(in the rows, 128 means zero)
Rotation paths and how fast each direction turns (degrees a step):
Each turn is a multiple of 5 degrees from 10 to 175, or 0.
Each row of a path follows its step; steps can be skipped.
Path 1:
step 1: [132 143 125 129 124 106 131 142 139 121 114 127 141 115 131 128 134 116
 129 139 134 123 113 124 126 118 111 117 136 141 131 122 128 124 142 125
 135 126 133 122 123]
step 2: [126 132 127 142 121 140 139 144 139 129 125 128 133 134 123 129 127 124
 118 140 138 123 127 120 134 111 140 115 126 110 116 121 125 132 133 122
 137 144 124 131 144]
step 4: [135 132 137 136 128 120 135 124 150 126 129 118 123 114 136 115 122 132
 124 144 140 128 116 117 126 115 140 130 136 122 121 115 115 127 130 119
 132 128 122 137 114]
step 7: [123 116 112 130 122 113 122 122 118 129 121 130 133 121 127 134 126 120
 138 133 142 121 108 126 128 126 142 127 127 116 125 117 114 113 131 119
 144 134 120 124 120]
step 13: [119 126 126 126 123 139 147 132 133 131 129 128 124 118 136 128 118 113
 120 144 141 127 120 116 122 123 128 121 133 133 109 135 112 116 126 123
 134 135 147 130 118]
step 14: [141 124 124 127 127 125 122 117 135 130 124 127 137 105 130 130 127 118
 129 122 139 136 117 135 120 115 138 129 125 115 115 110 117 126 119 131
 144 133 115 132 135]
step 15: [126 147 123 131 123 118 129 135 133 122 126 126 138 127 144 121 120 127
 132 136 125 119 109 137 116 137 135 120 133 117 117 122 116 113 130 116
 116 132 137 119 121]
step 19: [128 135 131 124 125 120 134 146 140 126 119 125 123 129 122 136 126 112
 149 144 136 115 132 124 115 129 136 116 134 124 116 125 121 139 128 120
 142 129 120 120 141]
Directions:
[130 127 125 126 124 126 129 129 130 128 125 130 124 129 131 129 123 128
 124 121 127 128 129 131 125 128 127 128 125 126 126 125 132 127 129 128
 127 124 128 133 131] -> 125
[130 129 124 127 127 130 124 128 125 127 123 131 127 126 128 127 131 126
 131 130 124 130 132 129 126 131 130 125 129 130 129 125 125 128 128 129
 131 122 126 123 133] -> 155
[128 126 125 130 127 131 125 129 123 122 131 124 124 131 131 128 130 128
 127 128 128 126 126 127 128 128 129 127 125 122 125 128 129 129 130 126
 126 131 124 123 128] -> 145
[122 125 127 127 128 125 127 126 128 128 131 128 127 132 129 130 125 129
 129 133 125 123 127 126 124 129 126 125 133 128 126 128 129 125 125 125
 128 125 130 130 132] -> 175
Path 2:
step 0: [134 129 142 126 123 122 120 138 121 140 133 138 129 141 127 136 135 140
 135 133 137 123 141 128 135 123 135 115 119 131 114 134 112 127 127 126
 132 123 130 133 129]
step 7: [125 126 126 135 119 116 118 138 119 137 129 132 135 136 131 122 129 146
 116 140 134 118 126 124 141 130 135 128 124 120 131 121 136 119 133 129
 135 125 115 132 135]
step 10: [129 128 122 126 128 120 132 136 129 129 129 141 123 143 121 138 110 136
 122 126 139 126 133 119 119 143 135 111 129 108 132 125 129 128 129 128
 121 128 126 126 129]
step 13: [139 128 135 133 123 112 136 135 131 136 139 126 133 136 140 118 113 145
 123 135 142 130 119 134 129 129 132 120 123 133 126 130 129 130 134 140
 123 128 123 129 141]
step 14: [122 122 118 128 121 121 123 124 127 123 137 138 137 135 130 139 113 134
 113 128 144 137 134 124 128 127 124 127 122 137 140 131 127 132 141 139
 133 122 124 138 138]
step 16: [138 128 126 123 119 117 116 132 134 137 135 136 129 142 126 129 122 138
 137 131 138 130 141 127 117 133 137 117 134 128 126 125 116 135 111 125
 115 124 131 133 123]
step 20: [132 119 116 124 115 128 124 141 121 142 140 141 139 132 120 134 124 133
 122 130 140 132 127 134 128 120 134 126 121 135 125 121 124 145 130 132
 140 125 132 125 132]
step 21: [126 130 116 120 127 135 138 138 120 130 131 137 133 135 131 129 109 134
 134 130 136 128 143 134 128 109 135 121 127 123 124 128 127 137 132 135
 128 126 127 149 121]
Directions:
[130 124 130 123 124 128 125 134 131 131 130 123 127 121 128 130 125 128
 129 126 126 130 128 128 130 128 129 127 126 130 125 127 128 128 125 127
 128 131 125 132 127] -> 90
[128 133 128 128 128 127 130 128 126 128 129 125 130 125 127 130 134 132
 127 130 128 125 129 132 133 133 130 125 126 134 128 129 128 128 132 131
 129 129 127 127 131] -> 60
[129 131 127 133 127 133 128 131 127 128 127 126 128 127 125 127 127 128
 123 127 127 126 128 129 132 129 130 128 126 121 130 129 136 128 127 124
 128 129 125 127 128] -> 20
[129 128 128 128 134 128 130 128 126 129 121 126 130 129 132 127 127 127
 130 133 128 127 123 130 130 124 131 127 128 126 127 128 128 126 125 131
 129 132 128 133 133] -> 175
Path 3:
step 3: [129 129 126 116 148 128 112 139 137 133 121 125 123 127 132 128 124 135
 131 122 128 132 139 122 133 124 132 126 105 117 130 129 141 130 133 149
 127 126 120 121 135]
step 6: [129 128 130 112 145 124 121 141 139 117 131 124 133 122 129 121 111 130
 138 120 122 137 126 117 118 136 133 127 122 117 136 132 130 137 131 134
 142 134 137 140 121]
step 7: [123 135 136 143 138 135 122 136 133 118 122 134 127 118 123 130 125 139
 115 130 128 124 125 129 132 138 131 107 126 132 139 138 126 126 123 136
 118 150 127 132 117]
step 13: [119 126 125 139 137 125 122 124 139 122 123 123 141 132 130 133 118 137
 125 118 124 118 133 127 132 152 127 113 134 125 123 139 123 130 113 142
 133 136 131 125 114]
step 14: [128 132 127 122 145 137 115 141 135 125 128 116 122 110 124 132 108 135
 135 111 130 129 130 124 131 118 125 119 120 133 131 126 132 124 138 134
 123 125 119 127 115]
step 15: [134 130 125 125 133 132 137 140 131 126 114 134 129 122 119 132 139 130
 115 139 130 139 120 118 142 118 129 120 125 113 138 141 130 134 136 133
 117 142 131 119 114]
step 19: [123 135 106 133 127 126 120 134 140 131 124 132 129 136 130 130 130 128
 130 117 128 127 135 135 138 148 128 107 127 126 121 121 115 131 139 134
 132 132 128 114 117]
step 20: [137 129 122 116 135 135 121 128 137 125 131 110 125 132 123 131 104 131
 138 117 115 124 125 121 143 124 133 130 119 119 131 141 123 129 127 125
 128 128 130 125 109]
Directions:
[124 132 131 132 125 123 129 129 128 126 132 131 127 127 130 127 126 126
 130 130 128 131 126 125 125 130 131 128 129 130 131 127 126 132 125 128
 133 132 127 132 129] -> 65
[130 132 125 128 128 126 134 126 132 127 128 126 128 134 130 132 128 126
 131 132 130 129 125 129 132 127 129 125 131 126 124 127 128 127 131 126
 129 127 132 128 128] -> 100
[127 122 125 124 124 127 126 124 132 133 127 128 129 127 129 127 129 123
 131 126 126 127 130 126 130 129 128 128 132 125 127 131 125 129 128 125
 128 134 128 130 128] -> 100
[127 124 133 128 134 127 131 128 127 127 126 128 129 122 126 131 126 126
 125 125 132 127 125 125 126 128 125 126 133 128 129 128 129 129 130 126
 129 129 133 128 125] -> 45
[130 132 129 132 129 131 127 127 128 131 128 128 123 125 132 125 126 129
 130 124 128 125 125 129 132 126 126 129 131 132 126 126 124 126 122 125
 129 128 128 126 125] -> 120
[129 130 131 126 128 129 124 126 128 133 123 129 128 134 130 127 128 127
 124 129 129 129 125 131 124 133 126 122 128 128 130 124 126 128 125 131
 126 129 130 130 127] -> 120
Path 4:
step 3: [118 139 142 129 117 131 119 136 132 131 136 123 142 140 126 119 139 127
 126 124 140 123 133 123 134 130 122 120 149 133 121 136 123 124 145 131
 136 128 129 139 125]
step 8: [119 119 145 111 129 118 116 123 113 127 130 138 135 130 141 121 138 130
 122 146 127 128 131 116 129 123 128 131 125 134 135 119 123 132 128 117
 128 114 129 130 136]
step 9: [131 137 109 134 123 126 130 137 129 127 135 124 115 120 116 126 142 113
 144 127 140 115 117 120 129 125 125 128 132 123 133 124 131 125 138 141
 134 129 135 126 115]
step 10: [134 127 133 123 134 121 122 125 127 120 129 131 124 139 124 133 117 129
 123 125 137 148 138 138 120 148 122 127 117 131 120 126 147 123 133 116
 131 122 118 131 131]
step 11: [128 130 132 127 136 130 135 127 128 130 115 134 135 120 134 129 138 115
 127 127 117 108 125 113 126 111 127 128 122 138 136 126 121 130 138 107
 126 131 123 139 134]
step 12: [123 129 125 137 124 113 128 140 123 137 143 129 104 137 125 130 118 125
 138 128 121 131 118 131 131 130 129 128 112 130 129 120 130 135 125 141
 128 124 134 115 117]
step 13: [132 127 119 127 138 137 131 124 131 129 137 139 129 127 142 126 136 134
 121 138 130 126 133 127 123 145 127 113 137 136 120 138 147 125 130 125
 135 125 119 139 144]
step 16: [124 141 118 130 128 142 124 137 130 128 136 130 125 124 132 119 118 134
 124 130 131 126 123 132 131 128 127 117 126 126 111 134 122 121 142 110
 115 113 118 131 144]
Directions:
[127 135 127 126 129 130 128 128 127 127 129 126 129 130 130 126 126 128
 129 132 130 123 130 127 129 127 126 126 126 125 135 128 125 128 128 129
 125 130 125 134 128] -> 140
[124 127 127 126 130 126 124 129 125 126 127 125 126 129 129 126 127 131
 128 130 130 134 132 129 131 128 131 127 120 125 124 125 125 129 127 126
 125 125 130 126 128] -> 175
[126 133 129 127 130 127 131 127 126 128 129 130 133 129 132 125 126 131
 127 130 127 127 130 128 123 128 125 128 131 124 126 128 130 129 130 123
 131 127 128 122 131] -> 135
Path 5:
step 1: [122 121 125 141 136 135 134 128 136 123 120 115 132 127 132 114 135 119
 120 116 123 127 129 118 141 130 134 127 139 123 137 146 121 132 140 131
 137 115 123 133 128]
step 4: [131 135 137 121 134 137 136 130 129 128 134 116 133 138 130 127 137 128
 128 131 139 119 150 121 132 122 132 121 116 109 126 138 131 141 125 129
 126 129 127 129 141]
step 5: [132 124 112 131 133 124 127 121 107 125 131 130 131 123 132 133 129 119
 143 132 126 125 126 148 135 128 130 150 131 125 128 117 139 125 133 131
 123 120 120 122 127]
step 6: [125 129 130 128 117 133 122 134 156 126 130 139 124 121 133 127 130 134
 124 137 123 129 122 132 123 112 135 137 130 135 132 124 114 123 111 123
 122 118 136 129 132]
step 8: [112 120 128 119 114 133 133 134 113 122 128 125 138 136 120 144 123 139
 134 134 121 126 121 124 126 133 122 129 123 133 121 118 136 123 136 124
 140 130 131 111 129]
step 13: [142 117 134 124 138 126 136 128 115 129 130 126 135 136 128 116 134 122
 130 124 122 121 131 111 127 129 121 138 129 123 132 136 132 116 123 120
 137 142 120 148 125]
step 18: [128 143 126 117 126 129 121 135 136 134 118 125 132 130 130 130 136 130
 122 133 111 146 118 119 128 116 118 117 132 134 137 120 122 123 142 117
 126 133 129 125 123]
step 21: [126 139 133 128 137 144 137 120 131 137 127 142 117 120 129 118 141 133
 123 131 135 128 120 123 125 112 131 126 125 145 133 116 129 135 119 134
 124 133 123 139 125]
Directions:
[128 130 127 124 131 126 127 126 132 131 130 129 132 127 129 128 127 132
 128 127 132 131 127 127 127 133 126 129 123 126 132 129 124 130 129 127
 128 131 131 122 127] -> 95
[126 124 127 124 128 127 130 131 128 127 128 127 126 126 126 130 133 129
 133 126 129 135 126 127 124 129 124 132 131 127 131 127 129 125 129 126
 131 127 125 130 128] -> 145
[127 128 130 128 124 128 127 124 130 129 123 127 129 127 125 132 129 125
 131 129 129 124 123 134 123 128 130 131 125 130 128 125 129 129 133 126
 128 130 129 128 126] -> 120
[124 130 131 122 131 129 128 130 126 128 126 128 128 125 130 129 128 128
 129 133 129 127 128 130 129 126 126 122 131 128 129 133 132 132 132 127
 129 125 130 127 127] -> 100
[123 130 130 129 129 128 126 131 134 126 129 129 130 124 128 130 129 127
 126 126 127 129 133 126 130 128 131 126 128 129 131 122 127 130 130 128
 124 129 129 133 126] -> 125
[129 126 130 130 130 127 131 127 132 127 124 128 130 133 133 129 126 126
 129 127 127 131 127 134 132 129 124 131 133 130 128 129 125 132 126 126
 124 126 130 127 128] -> 80
